Each row of T is roughly a mix of the hidden directions of one of a few groups; some rows fit no group.
T (116 x 10):
[[ 4.55 -1.31 -3.31 -0.71 -0.49 -0.36 -1.40  0.61 -1.12 -1.59]
 [ 0.68 -1.32  3.32 -1.23 -1.29 -1.87  1.58 -2.33  3.42 -0.93]
 [ 0.45 -1.08  1.36 -4.66 -0.19 -0.58 -0.55 -2.32  2.73 -1.38]
 [ 0.46  1.10  2.78  4.09 -0.08  0.33 -2.68 -1.14 -0.11 -2.42]
 [-1.12  0.46 -3.33 -0.35  4.31 -0.65  1.10 -0.67  2.63  0.40]
 [-0.30 -0.48 -3.54 -3.20  2.36 -2.85 -0.58  0.29  0.14 -1.77]
 [ 3.00 -1.31 -0.07  1.05  1.45 -2.54  3.05  2.58 -1.05 -1.73]
 [-2.20 -1.85  3.01  2.76 -2.20 -2.46  1.35  1.47  0.64  0.37]
 [ 0.33  2.70  2.34  2.76 -4.34 -0.64  0.12  0.28 -0.07 -0.73]
 [-0.93 -2.07  0.97 -2.70 -2.46 -1.91 -2.32  0.22 -1.48 -3.11]
 [-0.97 -1.45 -3.81 -2.08 -1.53  0.68 -1.22 -1.91 -1.66 -2.79]
 [-2.16 -0.78  3.25 -4.52  0.46 -0.91  0.89 -1.39  0.58  0.03]
 [ 1.80  2.01 -1.84 -1.25  3.34 -1.70  1.07 -0.17 -2.11 -2.91]
 [ 1.12 -2.25  0.37 -3.67  1.15  0.99 -1.68 -2.08 -1.82 -2.78]
 [-3.47  1.37  0.81 -3.40  2.41  2.17 -0.57  1.74  0.50 -0.38]
 [-3.10  2.02 -1.16  0.45 -0.81 -1.85 -1.29 -0.19 -2.46 -3.65]
 [-2.68  0.56 -3.48  1.71 -0.07 -0.90  2.13  3.45 -0.72  0.26]
 [-3.57 -1.84  0.28 -1.47 -0.68 -0.76 -0.51 -2.08  3.86 -1.19]
 [ 1.87 -0.29 -3.22 -2.76 -0.79 -1.47 -1.23 -3.06  0.37 -2.24]
 [ 0.89 -1.21 -2.81 -2.99 -2.09 -0.66 -1.50 -3.07  2.18 -0.18]
 [-0.81 -0.34  3.46 -1.01 -0.19 -0.09 -3.13 -3.67  1.04 -1.47]
 [ 0.11  1.21 -2.36 -0.62  4.39  1.40  2.02 -0.90 -2.61 -0.24]
 [-2.20  1.12 -1.35  2.34  3.51 -0.62  3.02 -0.15 -0.07  2.26]
 [ 0.94  0.17  3.61  1.28  2.69  3.76 -0.29  1.21 -0.88 -1.08]
 [-0.59  1.10  1.35 -2.32 -2.87 -0.53  0.82 -3.18  2.84  2.07]
 [ 2.01  0.63  3.66 -0.74 -4.11 -0.58 -2.08  0.45 -0.01  0.44]
 [-4.82 -0.45 -1.48  0.92 -1.13  0.32 -2.46 -0.93 -1.27 -2.00]
 [-1.79  1.56 -0.20 -1.24 -0.63  1.18 -1.25 -3.62  4.09  0.11]
 [ 2.14  1.56  2.52 -0.99 -3.72 -0.23 -3.25 -0.02  0.86 -0.89]
 [-2.30 -0.25 -1.27 -1.71  4.53 -0.88 -0.69 -2.88  0.51 -0.41]
 [ 1.33  1.13  0.17  1.88  1.06  1.67  3.38  1.40 -1.77  3.65]
 [-2.77  1.44 -2.40 -0.75 -1.57  0.05 -1.77 -3.32 -1.46  2.36]
 [-3.08 -2.58  0.77  0.52  2.80  2.24  0.93 -1.96 -1.95 -1.41]
 [ 0.21  1.56  2.12 -2.54 -4.09 -0.43 -1.34 -1.31  1.90 -1.70]
 [-2.86  0.51  0.31  2.69 -2.68 -0.25 -0.94 -0.67 -2.91  2.75]
 [-4.90  1.36 -0.10 -0.29 -0.72 -2.34 -0.04  2.52 -0.92 -1.13]
 [ 1.44 -1.22  2.60 -2.26 -3.86 -0.60 -2.72  0.37 -0.17 -1.46]
 [-1.86  2.98 -0.96  2.11 -1.82 -3.21 -1.03 -2.48  0.96 -0.98]
 [ 0.76 -0.01  0.09 -0.87 -1.87  4.42 -2.54  0.66  0.07 -3.02]
 [ 0.23  0.07  0.91 -1.29  4.57  1.46 -0.20 -0.56  0.56 -3.76]
 [ 2.77  1.82  2.84  0.14 -0.62  2.52 -2.00 -1.68  2.66  0.83]
 [-3.58  1.47  3.08  1.49 -0.69 -0.86 -1.34 -2.12 -1.57 -1.92]
 [ 1.93  0.81 -1.70  0.03 -2.53 -2.15  0.74  1.51 -1.61 -4.08]
 [-0.17  1.13  2.64  3.50 -1.96  1.86  2.20  1.86 -1.13  1.74]
 [-1.70  0.07 -1.23 -2.00  1.22 -2.18 -0.28 -2.45  0.58 -4.39]
 [ 1.41  2.43 -3.15 -1.20  2.71 -3.06 -0.20 -1.93  0.54 -0.61]
 [-4.77 -0.31  1.23 -0.01  0.83 -1.41 -1.77 -1.32  1.98 -2.12]
 [ 0.73 -0.85  3.90  2.01  1.28  3.25  0.23  2.26  0.53  1.49]
 [-1.62  0.09  4.18 -1.95 -0.32 -1.75  1.36 -2.76  1.90 -0.51]
 [-0.39  0.87  5.06 -0.21 -2.23  2.06 -1.77  0.32  0.91  0.73]
 [ 1.47  2.29  0.43  0.16 -4.67 -1.84  2.04  1.37  0.72 -1.01]
 [-0.87 -1.39 -1.70  0.07 -0.10  3.48 -3.75  0.14 -0.75 -2.84]
 [ 3.30 -2.03 -1.08 -3.05 -1.23 -2.27  2.42 -0.41  1.41 -0.42]
 [ 2.88 -3.05 -2.72 -0.69 -1.10  0.37 -2.66 -0.29  0.39 -2.50]
 [-0.76  0.04 -4.21 -0.05 -3.88 -0.16 -2.00  0.72 -1.32 -0.86]
 [-3.20  2.19  0.91 -0.02  2.95  2.03 -0.47 -2.02 -1.16  2.46]
 [-0.93  2.48  4.38  2.25 -1.38  0.55  1.26 -0.32  1.92 -1.21]
 [ 4.81 -0.22  0.46 -0.27 -3.12  0.51  0.37  1.59 -0.71  1.94]
 [ 0.30  1.76 -0.92  0.85  0.39  2.47  3.77  2.41  2.96  0.74]
 [ 1.52  0.30 -4.14 -2.76  1.01  0.36 -0.37  1.01  2.75 -1.84]
 [-0.47 -0.58 -4.45 -2.33 -0.92  1.59 -0.47 -1.06  0.93  3.01]
 [-1.87  1.20  0.04  3.59  2.64  0.67  0.97  2.85 -2.40  0.56]
 [ 1.97 -0.62  1.32 -3.04  0.26 -0.31  0.88 -2.18  3.76 -2.31]
 [ 4.22 -1.28  1.04 -1.19 -0.80 -1.66 -0.06 -0.71  2.44  2.93]
 [-0.96  2.70  0.14  2.54 -0.34 -0.74  2.55  4.00 -1.54 -0.39]
 [ 1.06  2.00  2.69 -0.68 -2.41 -3.62 -2.31 -1.77  0.26 -0.38]
 [ 0.44  4.39  1.98  1.24 -0.60  1.04 -2.54 -2.01  1.68 -0.84]
 [-1.12  3.13  2.27  1.82  2.09 -0.23  1.54  0.33 -3.74  0.18]
 [-1.32 -0.14 -2.55  1.79  4.66  2.22  0.34  1.07  0.22  1.01]
 [-2.52  2.68  1.40  1.97  0.86  2.94 -0.72 -1.39  3.03  0.02]
 [-0.14 -0.73  0.77 -5.08  0.02 -0.48  0.06 -1.94  2.88 -1.08]
 [ 0.35  0.68 -0.61 -3.35  0.76 -2.36  1.65 -1.91  2.83 -2.76]
 [ 0.50 -1.10  3.65  0.36  3.86  2.63 -0.79 -1.60  0.46  0.50]
 [-0.51  1.87 -0.21 -2.95  0.75  1.15  2.40  1.44  4.22  0.66]
 [-1.06  0.80  0.80 -1.07 -3.43  2.21 -1.03 -0.65  1.01 -4.20]
 [ 0.79  1.75 -0.44  1.30  3.60  0.81  1.42  2.96 -2.16  2.39]
 [ 1.89 -0.50  3.23  0.72 -1.07  3.19 -1.99 -2.14  2.39  0.11]
 [-1.53 -0.48  2.13 -2.85  1.39  1.34 -1.58 -3.16  2.95 -0.48]
 [ 2.67 -2.03 -2.23 -1.88  3.31 -0.47  2.32 -0.48 -0.37  1.90]
 [ 1.57 -1.39  2.02 -4.68 -1.03 -0.42 -0.34 -1.04  1.95 -1.95]
 [-0.76  2.40 -1.89  1.03 -1.48 -1.43 -0.61 -1.54 -4.50  1.46]
 [-2.45  2.82  2.72 -1.24 -1.51 -0.36 -2.92  0.97  2.10 -1.08]
 [ 0.05  1.80 -2.56 -3.37 -3.35 -0.29 -0.04 -1.94  1.72 -1.10]
 [ 0.81 -1.37 -3.69  0.37  1.74  3.58  2.11  1.65 -1.03 -0.17]
 [-2.87  1.35  2.53  0.49  0.93  0.65 -2.19 -1.67  3.82 -0.51]
 [-0.38  0.76  2.20 -2.88  0.44 -0.45 -1.78 -1.94  2.95 -3.24]
 [-1.28 -1.40 -3.46 -0.84  4.02  1.55 -1.72 -0.28 -0.58  1.46]
 [ 0.24  0.60 -3.88 -3.08 -0.01 -1.94 -0.78 -3.29  0.56  0.08]
 [ 1.45  2.60 -2.34 -1.98  1.98  0.94  1.73  3.19 -1.19  1.64]
 [-2.22  1.60  0.89  0.89 -0.23 -5.25 -0.47 -1.83 -0.23 -0.27]
 [ 1.41  0.92  3.94 -1.81 -1.51 -0.27  0.53  1.16  1.63 -3.48]
 [-0.66  1.87  3.50  2.57 -2.19 -0.23  2.14  1.65 -1.72  1.58]
 [-0.14  0.45  2.28  0.84  0.04  5.00 -0.80 -0.57  2.78  0.76]
 [ 3.91 -2.12 -3.47  0.58  0.43 -1.41 -1.23  1.32 -1.67 -0.14]
 [ 0.40 -0.30 -2.54 -2.24 -0.56  0.73 -0.21 -3.34  3.99  0.85]
 [ 1.80 -0.03  2.84 -2.47 -4.12 -1.14 -1.10 -0.52  1.75  0.31]
 [ 3.38 -3.48 -0.38 -0.31  2.10  0.87 -0.92  1.97  1.78 -1.89]
 [-1.67  0.64 -1.10  5.08  2.22  0.38  0.81 -0.67 -0.50  1.95]
 [-4.65  1.96  0.85 -0.44 -0.62 -0.98 -2.06  1.27  1.67 -2.01]
 [ 0.54 -2.91 -3.31 -1.79  3.70 -1.16  0.75  0.23 -1.02  0.88]
 [-0.63  1.23 -0.29 -2.46 -1.10 -4.99  0.14  2.23 -0.87  0.71]
 [ 1.25 -2.34 -4.16  1.29  2.62  1.59  2.11 -0.47  0.50  0.21]
 [ 0.72  0.80 -0.38 -1.72 -1.59 -2.64  1.21 -0.99  0.67 -4.87]
 [-1.07  2.38  0.65 -1.28  2.39  1.10  0.63  1.25  3.66 -3.03]
 [ 0.98  1.91 -1.15  0.75 -4.71 -2.11 -1.96  0.33 -1.37 -1.21]
 [-1.04  0.04  1.85 -0.10 -1.10  0.37 -1.45 -4.99  2.71  0.46]
 [ 0.03 -0.49  1.30 -3.87 -1.73 -0.52 -3.17  1.36  2.53 -1.40]
 [-1.37  0.68 -0.33 -1.46  1.26  4.28 -2.61 -0.95  2.86 -0.03]
 [-0.24 -0.65  4.05  1.12  2.56  0.01  2.60  2.26  1.93  0.30]
 [ 1.39 -1.52 -0.07  3.87  2.59  0.77  1.86  2.20 -2.12  1.04]
 [ 1.81  0.10  1.12 -0.76 -1.88  1.20 -1.99  1.21  4.84  1.18]
 [-2.39  1.28  3.74 -0.67  1.39  2.78 -1.99 -1.75  0.69 -1.18]
 [ 2.05  0.11  0.48  1.76 -2.62 -1.37  1.91  0.69 -4.23  1.44]
 [-3.18  2.72 -1.68  0.05  1.49 -1.55 -0.15  1.83  3.43  0.52]
 [ 1.08 -2.35 -4.25 -0.03  0.96  0.53 -3.42 -0.71 -1.42  0.50]
 [-2.26 -0.79  4.70  0.53 -1.46  1.39 -0.34 -2.13  1.69 -0.81]]

Here is one row of each group, with its name. Which group are the others in?
[-1.89  1.95  1.60  0.03  4.62  2.39  1.05  1.42  0.00 -0.57]
R
[ 0.88  0.31 -0.31 -0.03 -4.03  1.77 -1.36  3.88  1.77 -0.10]
G
[ 1.11  2.18 -0.13  3.60 -3.67 -0.01  1.56  2.11 -0.86  0.58]
M

[ 0.91  0.57 -1.24  1.39 -2.35  2.97  0.31  3.52 -2.10  2.11]
M
[ 0.36  0.61  0.09  2.00 -2.35  0.86 -1.75 -1.68 -3.77  3.08]
R
[-1.23  2.45 -2.17 -0.47 -3.32  0.57 -1.23 -0.60 -2.46 -2.95]
R
[ 0.23 -2.22 -1.67  1.37  0.97 -3.07 -0.57 -3.48  2.71 -0.77]
G
[-0.85 -2.44 -0.97  2.09 -0.97 -1.08  1.47 -1.05 -4.58 -1.45]
G
[-1.84  1.96 -1.89  0.56  1.84 -2.04  1.24  1.87  3.44  2.20]
G
[-2.06  0.21  3.66  1.56  0.15  3.77 -0.96 -1.96 -0.61 -0.95]
G
[ 0.96  1.47  2.52  3.45 -1.80  1.69 -2.31  1.71 -1.45 -1.61]
M
[ 0.66  0.47  0.22 -4.38 -1.14  0.99  0.81 -0.33  3.97 -1.30]
M
[ 0.35  0.10 -4.35  1.21 -0.32 -0.55  2.30  2.57 -2.73 -0.18]
G
[-0.59  0.24  4.80 -2.44 -1.06  1.68  0.00 -1.02  2.28 -0.92]
M
